128 stands for zero in the data rows.
Here is a table of points, one per row:
[115, 119, 114, 108, 113, 136, 130, 109, 140, 86, 114, 101, 95, 130, 86, 57, 97, 101, 91, 153, 214, 254, 255, 232, 199, 148, 175, 134, 148, 157, 115, 133, 154, 68, 115, 135, 118, 128, 105]
[121, 174, 189, 185, 169, 233, 220, 232, 226, 244, 202, 150, 170, 150, 142, 90, 127, 133, 105, 120, 115, 88, 90, 140, 119, 121, 117, 82, 93, 176, 135, 109, 116, 126, 150, 119, 127, 121, 91]
[200, 170, 203, 230, 155, 145, 142, 123, 75, 105, 102, 126, 95, 81, 128, 108, 97, 82, 97, 113, 125, 96, 52, 128, 85, 137, 95, 83, 119, 91, 114, 106, 116, 85, 76, 132, 62, 130, 128]
[103, 135, 117, 124, 120, 127, 104, 129, 102, 108, 125, 142, 91, 57, 108, 70, 95, 139, 228, 252, 254, 252, 164, 154, 140, 135, 152, 170, 138, 163, 144, 90, 101, 108, 147, 115, 113, 131, 102]
[112, 89, 99, 87, 124, 100, 130, 77, 75, 121, 116, 124, 132, 94, 89, 95, 94, 88, 131, 52, 119, 96, 111, 108, 113, 105, 104, 127, 101, 123, 116, 184, 207, 175, 153, 152, 77, 98, 113]
[102, 100, 112, 128, 107, 85, 123, 130, 109, 116, 95, 128, 117, 111, 88, 93, 144, 118, 107, 65, 91, 128, 76, 131, 100, 120, 94, 117, 120, 128, 103, 127, 147, 162, 156, 186, 255, 239, 255]
[141, 206, 241, 221, 255, 177, 226, 151, 119, 77, 92, 104, 113, 95, 96, 99, 112, 115, 96, 128, 102, 106, 111, 83, 140, 101, 73, 122, 119, 153, 94, 123, 107, 87, 115, 101, 126, 129, 111]
[249, 255, 255, 215, 164, 133, 69, 96, 104, 110, 119, 126, 104, 102, 100, 111, 114, 69, 125, 65, 125, 105, 129, 105, 119, 83, 98, 126, 105, 99, 129, 86, 85, 108, 142, 100, 119, 101, 116]
[111, 85, 174, 108, 111, 115, 79, 90, 123, 141, 95, 122, 179, 144, 119, 147, 143, 172, 157, 181, 204, 181, 138, 141, 176, 125, 134, 130, 113, 89, 86, 106, 130, 125, 108, 108, 126, 128, 94]
[118, 96, 132, 113, 126, 75, 115, 146, 69, 135, 162, 91, 123, 143, 167, 123, 130, 179, 189, 167, 160, 134, 184, 169, 196, 93, 147, 123, 105, 91, 129, 142, 106, 121, 55, 97, 130, 147, 117]
[89, 148, 131, 82, 139, 121, 94, 120, 96, 117, 113, 101, 132, 107, 135, 78, 99, 89, 114, 95, 76, 118, 122, 185, 225, 255, 255, 237, 254, 168, 130, 128, 119, 128, 86, 140, 115, 119, 152]
[109, 166, 83, 96, 127, 131, 141, 96, 148, 121, 81, 126, 65, 90, 104, 171, 209, 214, 244, 231, 168, 137, 181, 141, 122, 176, 130, 160, 124, 138, 103, 139, 110, 145, 85, 121, 106, 120, 146]
[132, 119, 84, 110, 75, 111, 96, 133, 204, 159, 182, 139, 106, 113, 67, 92, 102, 81, 95, 86, 84, 109, 66, 88, 100, 102, 67, 105, 129, 79, 69, 104, 90, 69, 66, 94, 128, 79, 100]
[147, 126, 114, 80, 109, 103, 107, 105, 111, 113, 139, 161, 173, 255, 233, 192, 224, 115, 172, 147, 178, 123, 143, 128, 106, 139, 133, 132, 88, 120, 134, 110, 97, 118, 98, 107, 147, 113, 131]
[139, 141, 58, 112, 139, 102, 124, 86, 119, 89, 109, 139, 203, 222, 235, 231, 141, 176, 162, 165, 160, 148, 143, 108, 154, 159, 110, 113, 126, 113, 133, 95, 121, 129, 116, 115, 132, 126, 84]
[124, 82, 94, 87, 86, 97, 184, 225, 217, 179, 194, 138, 122, 101, 110, 84, 89, 114, 148, 110, 184, 149, 151, 129, 180, 153, 118, 115, 87, 106, 87, 109, 118, 102, 109, 93, 85, 118, 154]
[115, 113, 101, 143, 96, 123, 94, 139, 132, 120, 70, 120, 85, 173, 209, 194, 235, 219, 182, 133, 131, 144, 174, 98, 177, 140, 148, 121, 147, 75, 105, 123, 131, 86, 141, 136, 85, 140, 108]
[129, 133, 129, 125, 215, 184, 157, 207, 239, 255, 220, 237, 215, 151, 171, 163, 104, 117, 142, 81, 122, 96, 129, 109, 84, 100, 147, 127, 105, 137, 111, 145, 121, 103, 114, 124, 128, 136, 106]
[91, 93, 114, 154, 118, 104, 115, 125, 118, 112, 117, 116, 142, 128, 137, 159, 141, 151, 173, 188, 160, 136, 177, 161, 148, 179, 139, 78, 146, 107, 139, 157, 42, 87, 142, 107, 121, 104, 131]
[121, 83, 143, 82, 142, 103, 99, 120, 111, 96, 130, 138, 87, 121, 105, 101, 112, 93, 124, 116, 78, 107, 121, 69, 131, 172, 134, 126, 126, 154, 187, 149, 208, 163, 205, 192, 152, 114, 135]
[114, 136, 112, 110, 63, 155, 141, 105, 60, 129, 189, 175, 179, 126, 139, 161, 149, 190, 155, 164, 175, 147, 163, 117, 153, 167, 142, 110, 128, 112, 121, 129, 105, 104, 99, 126, 136, 122, 112]
[115, 112, 133, 109, 107, 110, 183, 171, 203, 201, 202, 255, 237, 210, 213, 142, 162, 122, 122, 152, 91, 129, 120, 103, 129, 81, 85, 142, 180, 104, 111, 111, 91, 136, 135, 131, 107, 109, 125]
[128, 129, 124, 98, 116, 111, 98, 114, 114, 65, 169, 171, 180, 184, 175, 243, 241, 213, 160, 167, 150, 109, 116, 158, 134, 83, 151, 90, 124, 140, 94, 82, 136, 128, 135, 91, 117, 100, 154]
[116, 123, 111, 136, 118, 99, 102, 97, 106, 137, 132, 107, 166, 141, 194, 170, 255, 222, 209, 169, 183, 162, 135, 137, 83, 134, 66, 110, 112, 129, 106, 106, 145, 131, 126, 85, 120, 154, 80]
[99, 159, 101, 95, 105, 83, 102, 124, 101, 116, 117, 129, 96, 111, 96, 108, 102, 116, 65, 132, 111, 98, 82, 146, 135, 105, 117, 131, 134, 132, 184, 213, 177, 167, 194, 166, 134, 96, 87]
[119, 107, 85, 141, 156, 83, 108, 97, 116, 154, 162, 118, 127, 114, 157, 129, 184, 146, 124, 184, 154, 246, 126, 150, 161, 142, 179, 134, 83, 125, 106, 140, 86, 145, 122, 122, 109, 92, 137]
[61, 110, 124, 53, 108, 93, 133, 120, 128, 116, 121, 115, 99, 133, 181, 152, 120, 109, 113, 95, 67, 95, 63, 113, 59, 95, 138, 67, 77, 104, 102, 82, 90, 68, 97, 108, 68, 108, 88]
[99, 89, 77, 102, 111, 60, 122, 90, 127, 129, 89, 77, 127, 79, 84, 90, 97, 120, 78, 107, 110, 65, 112, 92, 94, 114, 173, 190, 176, 122, 154, 90, 87, 81, 131, 66, 124, 78, 115]
[117, 103, 126, 117, 66, 130, 105, 119, 97, 111, 106, 138, 154, 140, 183, 162, 155, 180, 101, 75, 86, 128, 79, 98, 118, 119, 139, 194, 149, 225, 178, 155, 145, 116, 112, 123, 103, 111, 98]
[222, 233, 160, 208, 216, 244, 241, 177, 169, 184, 143, 76, 120, 134, 119, 122, 115, 92, 149, 81, 86, 149, 95, 120, 134, 105, 120, 118, 135, 99, 133, 125, 134, 101, 135, 100, 125, 98, 160]
[119, 110, 121, 117, 87, 129, 98, 134, 136, 117, 91, 93, 139, 113, 112, 136, 108, 54, 87, 125, 123, 123, 105, 109, 132, 140, 150, 171, 219, 236, 229, 232, 185, 188, 137, 127, 90, 103, 144]
[144, 96, 82, 111, 127, 133, 84, 93, 126, 130, 116, 112, 113, 115, 103, 107, 115, 88, 111, 132, 103, 73, 98, 123, 128, 74, 131, 106, 128, 130, 118, 135, 132, 152, 213, 225, 209, 255, 227]
[93, 82, 84, 103, 106, 129, 101, 85, 99, 100, 100, 110, 109, 123, 83, 90, 103, 96, 106, 84, 125, 142, 185, 150, 126, 133, 105, 83, 110, 114, 114, 43, 69, 140, 63, 122, 78, 99, 99]
[107, 118, 116, 91, 118, 123, 95, 103, 106, 116, 149, 52, 127, 93, 121, 131, 91, 115, 72, 105, 95, 118, 140, 85, 98, 127, 84, 131, 74, 110, 138, 122, 138, 185, 192, 201, 213, 224, 241]
[87, 111, 84, 103, 103, 122, 90, 94, 101, 102, 102, 130, 108, 101, 77, 87, 107, 96, 107, 105, 81, 115, 96, 84, 121, 87, 121, 109, 122, 155, 198, 180, 176, 128, 83, 56, 116, 135, 106]
[144, 115, 109, 131, 156, 236, 137, 199, 94, 119, 93, 85, 94, 103, 106, 84, 125, 83, 72, 120, 98, 73, 103, 81, 101, 97, 74, 127, 102, 106, 60, 105, 82, 97, 108, 92, 125, 90, 84]
[127, 68, 138, 104, 133, 134, 114, 102, 152, 108, 120, 99, 110, 120, 152, 215, 188, 219, 239, 195, 192, 180, 117, 168, 132, 97, 76, 138, 112, 110, 130, 142, 95, 129, 105, 144, 138, 89, 114]
[174, 172, 216, 229, 201, 218, 241, 230, 206, 156, 174, 141, 134, 121, 81, 162, 153, 83, 94, 130, 108, 111, 132, 84, 104, 123, 167, 122, 121, 79, 111, 100, 139, 163, 105, 138, 119, 136, 76]
[100, 121, 135, 102, 98, 114, 119, 133, 88, 152, 77, 112, 132, 173, 107, 175, 163, 182, 186, 201, 205, 182, 159, 168, 119, 123, 134, 101, 123, 92, 113, 103, 140, 108, 127, 101, 105, 87, 167]
[140, 99, 104, 126, 101, 115, 119, 109, 131, 124, 85, 155, 103, 88, 92, 138, 96, 75, 80, 102, 112, 139, 205, 255, 255, 255, 187, 193, 118, 156, 142, 104, 129, 113, 132, 99, 141, 118, 107]
[255, 225, 232, 205, 158, 106, 121, 116, 115, 111, 87, 88, 107, 126, 111, 99, 65, 137, 107, 133, 69, 86, 126, 99, 96, 106, 129, 104, 86, 150, 45, 128, 105, 121, 98, 112, 96, 109, 109]
[70, 108, 146, 203, 197, 181, 171, 142, 157, 189, 192, 222, 135, 203, 140, 137, 70, 117, 65, 95, 104, 105, 103, 113, 104, 123, 95, 126, 97, 110, 102, 116, 95, 137, 117, 84, 94, 112, 147]
[117, 116, 89, 116, 116, 69, 110, 155, 109, 123, 86, 114, 114, 141, 66, 111, 89, 125, 110, 98, 110, 114, 91, 95, 120, 94, 100, 98, 126, 125, 153, 127, 140, 196, 182, 254, 206, 199, 161]
[143, 103, 126, 72, 99, 110, 132, 123, 113, 88, 131, 110, 115, 89, 103, 104, 85, 105, 114, 132, 100, 188, 170, 179, 79, 137, 142, 112, 165, 101, 129, 191, 149, 189, 191, 108, 147, 146, 108]
[113, 117, 118, 106, 93, 106, 144, 84, 103, 150, 121, 131, 47, 70, 160, 128, 102, 101, 97, 94, 124, 102, 116, 83, 118, 111, 116, 71, 159, 174, 145, 150, 194, 192, 179, 198, 233, 158, 157]
[100, 105, 94, 145, 118, 114, 85, 138, 126, 99, 118, 98, 118, 116, 130, 68, 109, 96, 131, 119, 110, 54, 151, 135, 104, 131, 135, 159, 163, 179, 194, 174, 218, 226, 168, 144, 143, 98, 110]
[122, 107, 99, 138, 98, 121, 112, 153, 132, 156, 189, 183, 205, 192, 156, 199, 155, 163, 154, 177, 99, 145, 159, 153, 90, 125, 91, 140, 124, 125, 130, 96, 168, 49, 103, 147, 101, 130, 142]
[124, 101, 129, 128, 117, 110, 135, 96, 117, 107, 149, 97, 89, 151, 84, 122, 99, 127, 108, 72, 128, 107, 101, 123, 144, 194, 230, 255, 246, 239, 193, 192, 148, 142, 140, 113, 107, 150, 98]
[85, 141, 106, 123, 73, 138, 123, 86, 135, 74, 90, 121, 132, 117, 126, 84, 88, 98, 114, 111, 123, 94, 92, 109, 88, 104, 132, 131, 85, 70, 114, 148, 160, 157, 214, 214, 219, 201, 194]
[240, 203, 223, 189, 243, 222, 190, 170, 194, 126, 122, 153, 131, 105, 121, 83, 100, 162, 89, 98, 127, 114, 110, 128, 96, 124, 116, 107, 129, 78, 187, 114, 116, 116, 78, 130, 121, 116, 155]
These points spread out most along one direction. Take the direction at right angles to it along which they spread out most. Then take the direction at right angles to both along which they spread out most. Go by this last direction. How far along it is each point below, from 0 to 99? The average is 50, and the first point in the table lies past the average. One standard deviation of the points above along it is 16.
[114, 136, 112, 110, 63, 155, 141, 105, 60, 129, 189, 175, 179, 126, 139, 161, 149, 190, 155, 164, 175, 147, 163, 117, 153, 167, 142, 110, 128, 112, 121, 129, 105, 104, 99, 126, 136, 122, 112] 49
[99, 159, 101, 95, 105, 83, 102, 124, 101, 116, 117, 129, 96, 111, 96, 108, 102, 116, 65, 132, 111, 98, 82, 146, 135, 105, 117, 131, 134, 132, 184, 213, 177, 167, 194, 166, 134, 96, 87] 48
[124, 82, 94, 87, 86, 97, 184, 225, 217, 179, 194, 138, 122, 101, 110, 84, 89, 114, 148, 110, 184, 149, 151, 129, 180, 153, 118, 115, 87, 106, 87, 109, 118, 102, 109, 93, 85, 118, 154] 55
[119, 107, 85, 141, 156, 83, 108, 97, 116, 154, 162, 118, 127, 114, 157, 129, 184, 146, 124, 184, 154, 246, 126, 150, 161, 142, 179, 134, 83, 125, 106, 140, 86, 145, 122, 122, 109, 92, 137] 57
[255, 225, 232, 205, 158, 106, 121, 116, 115, 111, 87, 88, 107, 126, 111, 99, 65, 137, 107, 133, 69, 86, 126, 99, 96, 106, 129, 104, 86, 150, 45, 128, 105, 121, 98, 112, 96, 109, 109] 62
[240, 203, 223, 189, 243, 222, 190, 170, 194, 126, 122, 153, 131, 105, 121, 83, 100, 162, 89, 98, 127, 114, 110, 128, 96, 124, 116, 107, 129, 78, 187, 114, 116, 116, 78, 130, 121, 116, 155] 60
[115, 112, 133, 109, 107, 110, 183, 171, 203, 201, 202, 255, 237, 210, 213, 142, 162, 122, 122, 152, 91, 129, 120, 103, 129, 81, 85, 142, 180, 104, 111, 111, 91, 136, 135, 131, 107, 109, 125] 26
[107, 118, 116, 91, 118, 123, 95, 103, 106, 116, 149, 52, 127, 93, 121, 131, 91, 115, 72, 105, 95, 118, 140, 85, 98, 127, 84, 131, 74, 110, 138, 122, 138, 185, 192, 201, 213, 224, 241] 23
[109, 166, 83, 96, 127, 131, 141, 96, 148, 121, 81, 126, 65, 90, 104, 171, 209, 214, 244, 231, 168, 137, 181, 141, 122, 176, 130, 160, 124, 138, 103, 139, 110, 145, 85, 121, 106, 120, 146] 59
[99, 89, 77, 102, 111, 60, 122, 90, 127, 129, 89, 77, 127, 79, 84, 90, 97, 120, 78, 107, 110, 65, 112, 92, 94, 114, 173, 190, 176, 122, 154, 90, 87, 81, 131, 66, 124, 78, 115] 62
[139, 141, 58, 112, 139, 102, 124, 86, 119, 89, 109, 139, 203, 222, 235, 231, 141, 176, 162, 165, 160, 148, 143, 108, 154, 159, 110, 113, 126, 113, 133, 95, 121, 129, 116, 115, 132, 126, 84] 38
[117, 116, 89, 116, 116, 69, 110, 155, 109, 123, 86, 114, 114, 141, 66, 111, 89, 125, 110, 98, 110, 114, 91, 95, 120, 94, 100, 98, 126, 125, 153, 127, 140, 196, 182, 254, 206, 199, 161] 26
[121, 174, 189, 185, 169, 233, 220, 232, 226, 244, 202, 150, 170, 150, 142, 90, 127, 133, 105, 120, 115, 88, 90, 140, 119, 121, 117, 82, 93, 176, 135, 109, 116, 126, 150, 119, 127, 121, 91] 45
[93, 82, 84, 103, 106, 129, 101, 85, 99, 100, 100, 110, 109, 123, 83, 90, 103, 96, 106, 84, 125, 142, 185, 150, 126, 133, 105, 83, 110, 114, 114, 43, 69, 140, 63, 122, 78, 99, 99] 61
[102, 100, 112, 128, 107, 85, 123, 130, 109, 116, 95, 128, 117, 111, 88, 93, 144, 118, 107, 65, 91, 128, 76, 131, 100, 120, 94, 117, 120, 128, 103, 127, 147, 162, 156, 186, 255, 239, 255] 23
[144, 96, 82, 111, 127, 133, 84, 93, 126, 130, 116, 112, 113, 115, 103, 107, 115, 88, 111, 132, 103, 73, 98, 123, 128, 74, 131, 106, 128, 130, 118, 135, 132, 152, 213, 225, 209, 255, 227] 23
